Rotation paths and how fast each direction turns (deg/step)
Each turn is a multiple of 5 degrees from 10 to 175, or 0.
Each row of a path follows its step; steps can be skipped.
Path 1:
step 0: [-11,5,11,-1,-6,-7,8,-9,-2,-2,20,1,3,4,-8,5,14,1,6,-21,-16,5,-19,9,-1,10,-2,5,12,-5,16,-6,17,-15,7,13,-8]
step 1: [-7,13,14,-1,2,-20,9,-6,-3,6,7,12,6,3,5,5,-2,-1,9,-12,-3,25,-18,-8,6,1,-2,-1,8,-3,22,-6,7,-13,-18,-10,-3]
step 2: [7,6,4,-6,9,-10,5,0,-5,11,-4,17,-10,-8,-4,3,-10,-3,-5,-4,13,18,-27,-22,0,4,-20,3,-2,-2,-2,-5,2,8,-19,-6,-10]
step 3: [-2,9,-8,-6,4,2,-6,4,-9,3,13,22,-1,-19,-11,7,1,-6,-14,7,7,5,-20,-13,3,13,-17,4,0,-5,-19,-7,8,13,11,12,0]
step 4: [-7,2,-7,2,-5,0,-2,-7,-8,7,29,15,21,-11,-14,-1,1,0,-6,-10,0,-5,2,-17,4,13,3,-4,10,-9,-7,-15,5,-8,22,9,-4]
step 5: [-3,-13,11,6,-7,6,8,-11,-8,13,21,6,12,-1,1,-8,-17,7,2,-18,6,13,3,-11,-4,3,0,-2,9,10,20,-13,5,-17,14,6,-8]
step 6: [2,-3,7,-4,-9,0,19,5,-1,-4,10,11,-6,-10,13,0,-15,7,-3,6,1,23,-6,-12,-1,-3,-13,3,8,29,18,-12,-6,-6,0,-8,-3]
step 7: [11,2,-14,-5,-11,-4,20,13,0,-12,8,12,-6,-3,-6,7,14,6,-5,8,-1,1,-20,-22,-9,2,-17,4,5,19,1,-5,-9,9,-1,-4,-16]
step 8: [-2,4,-14,2,-4,-3,10,10,-19,1,19,14,4,13,-11,16,28,-4,-4,0,8,-6,-18,-2,-9,4,-5,-2,3,5,4,2,5,3,11,16,-9]
step 9: [-10,1,0,5,4,-14,10,4,-23,18,21,8,-1,8,-7,16,13,-10,-2,-11,11,-2,3,4,6,3,8,-11,16,4,9,-11,11,-15,-1,-2,0]
[0,-5,0,-2,-6,0,3,-3,-2,6,4,-3,-1,4,-4,2,-4,-1,3,0,-4,3,0,0,2,-5,5,6,1,-3,3,-3,1,-2,-1,-1,8]
80
[-4,4,-7,-2,-6,-1,-3,-2,-5,1,-3,-1,-2,-2,-1,-1,3,-2,-7,1,0,-1,-2,-2,-5,2,6,6,-1,2,-2,0,-4,3,-1,3,-1]
80
[-2,5,-2,-2,0,-7,1,3,0,-3,2,3,3,-4,1,1,0,0,-1,3,-4,-2,6,-3,5,-1,4,-3,4,-1,-2,-3,-4,-3,-3,-8,3]
135
[0,-1,-3,-1,3,-3,1,0,1,6,7,2,-3,0,0,4,-2,-7,2,1,3,0,6,4,-1,0,2,2,1,-3,-7,4,-2,3,6,0,-6]
70
Path 2:
step 0: [13,-10,10,-5,-3,-4,-22,5,-3,-7,-2,3,14,-1,10,7,-8,-4,4,-17,9,8,-11,-15,-6,7,3,10,-4,-6,-16,-3,4,-18,-19,10,4]
step 1: [3,-2,-10,15,28,-19,-2,11,6,-10,8,-8,8,-20,-1,6,0,-13,-3,-3,10,1,6,-7,1,-1,-8,-3,10,-20,10,-3,-6,-12,2,-5,0]
step 2: [4,-6,-3,-2,-11,-5,-14,1,-7,-15,-7,5,0,7,13,13,-8,-4,-8,-9,27,3,-7,-3,1,-17,-22,-9,-6,1,-5,-2,13,-17,2,3,6]
step 3: [4,-5,-21,11,16,-4,-7,-11,27,-11,9,-11,9,1,9,-5,-15,1,0,-9,-1,10,9,-13,-1,6,-16,-1,7,-11,-12,0,0,4,2,7,-1]
step 4: [-23,4,-8,-11,-9,2,-14,-3,-4,-16,-5,-3,16,1,-2,-8,-2,-8,3,-16,22,3,6,-7,4,-5,-16,-7,7,7,21,-6,0,-10,-2,2,-8]
step 5: [11,7,-6,10,0,-1,-12,-11,13,-4,-7,-18,-11,7,3,-9,-4,-2,-15,-6,-6,-6,17,-24,-9,-15,-9,-7,-5,-7,-5,2,-3,-1,-17,10,-8]
step 6: [-26,13,-6,-5,8,-6,-22,0,-1,-22,10,13,2,3,0,-3,-6,-4,-4,-15,-5,8,3,-1,-10,10,-1,2,-5,4,9,-10,0,-9,-21,5,7]
step 7: [9,2,-5,3,11,2,-2,5,-9,-18,-3,-15,1,3,-15,-4,3,0,3,-6,9,5,19,-15,2,-18,11,1,-14,-16,-6,-5,10,-8,-16,-4,-15]
step 8: [2,14,-15,5,0,-13,-24,12,-13,-8,12,4,3,-6,11,7,-2,-10,4,0,-6,4,-19,-14,-5,8,-10,-11,-20,-2,-3,-4,-2,-4,-12,7,-7]
step 9: [2,-13,-8,7,10,4,-18,7,-13,-9,14,-9,3,-6,-18,-3,-8,-8,8,-9,1,8,5,6,-6,-19,-7,-3,16,-20,-14,-1,11,-6,-4,2,5]
[-4,0,1,-4,2,2,0,-1,2,-1,-4,0,-4,2,-8,2,-3,-1,4,-1,-8,0,-3,-4,-4,-2,5,-2,-7,-1,2,-6,-2,-1,1,1,-2]
40
[2,-4,-1,-5,4,0,0,3,-4,0,-9,4,-3,-1,-4,-2,3,-3,-3,4,6,0,6,-1,-1,1,-5,-2,-3,4,-4,1,-1,3,1,1,-3]
135
Path 3:
step 0: [-12,2,-8,3,-2,-1,3,0,-1,-7,-5,-6,5,23,22,13,-2,-5,16,15,2,5,-15,16,15,-3,-9,11,4,-3,-1,-18,8,-8,-3,-1,-6]
step 1: [-8,3,7,11,-20,-2,-11,-11,-3,0,9,-4,7,6,-12,12,2,-16,-7,11,20,24,1,-3,8,9,2,7,-10,3,12,-4,1,-7,3,4,14]
step 2: [-1,-3,16,-16,4,-6,0,-7,-14,6,-7,-1,4,3,14,-3,7,1,-1,10,15,7,2,7,22,9,21,4,6,-1,-3,-10,5,-14,-18,-13,-7]
step 3: [-9,13,-6,3,0,-6,-1,-14,-17,0,-9,12,-5,-9,-13,5,2,-11,10,-8,20,5,-5,-10,3,-14,-3,-3,-3,11,1,4,-12,-14,-10,-19,11]
step 4: [7,-3,12,8,17,-10,3,2,-5,12,2,-17,0,-3,1,-8,0,-5,1,-4,14,2,-7,3,7,-11,-12,0,7,-27,5,-6,-15,-8,-18,-7,-11]
step 5: [-9,14,-5,4,-5,-8,-5,-18,-8,6,0,-9,-13,-15,5,14,-12,-5,5,10,-11,4,9,-3,-4,-13,-16,6,0,-11,2,9,7,-25,-2,0,-7]
step 6: [-8,-1,12,0,-4,-3,-2,5,24,-1,-12,-15,13,9,9,9,-11,11,1,8,8,12,-2,-6,6,-13,-9,11,9,-2,-7,-7,-16,-16,-9,11,0]
step 7: [0,9,-10,10,-5,-2,-17,-11,0,4,-1,12,9,2,-4,6,-11,-4,-1,18,9,18,-10,6,8,-14,6,9,3,4,8,-6,20,-6,7,5,-20]
step 8: [11,-5,5,-3,-19,13,-9,5,-3,19,-3,-17,11,8,0,9,13,6,5,3,22,7,1,-7,11,-4,7,3,13,5,9,-3,3,-15,-1,-14,9]
step 9: [-5,2,-15,13,-3,2,6,-2,-30,-4,2,6,-6,-9,14,1,-7,5,0,14,20,7,-7,14,6,-8,14,-4,5,6,-1,-9,-7,-8,-10,-10,2]
[-7,0,-7,-5,-1,4,5,0,-1,2,-3,0,-2,4,6,0,0,4,3,-2,0,0,4,-4,0,-2,2,6,-1,2,-6,1,-3,-1,0,-3,2]
120
[2,-2,3,-3,2,-2,-2,-1,0,-3,-3,-1,2,-2,6,2,5,-2,5,0,-5,-2,-3,-2,0,-1,-4,-2,3,4,0,1,6,-6,6,-6,5]
135
[1,2,-2,2,2,1,-2,-4,-5,-1,-6,5,-5,5,0,5,1,4,-3,-1,-2,1,3,6,-1,-2,-3,-5,-7,0,0,-3,4,-2,1,-1,-4]
160
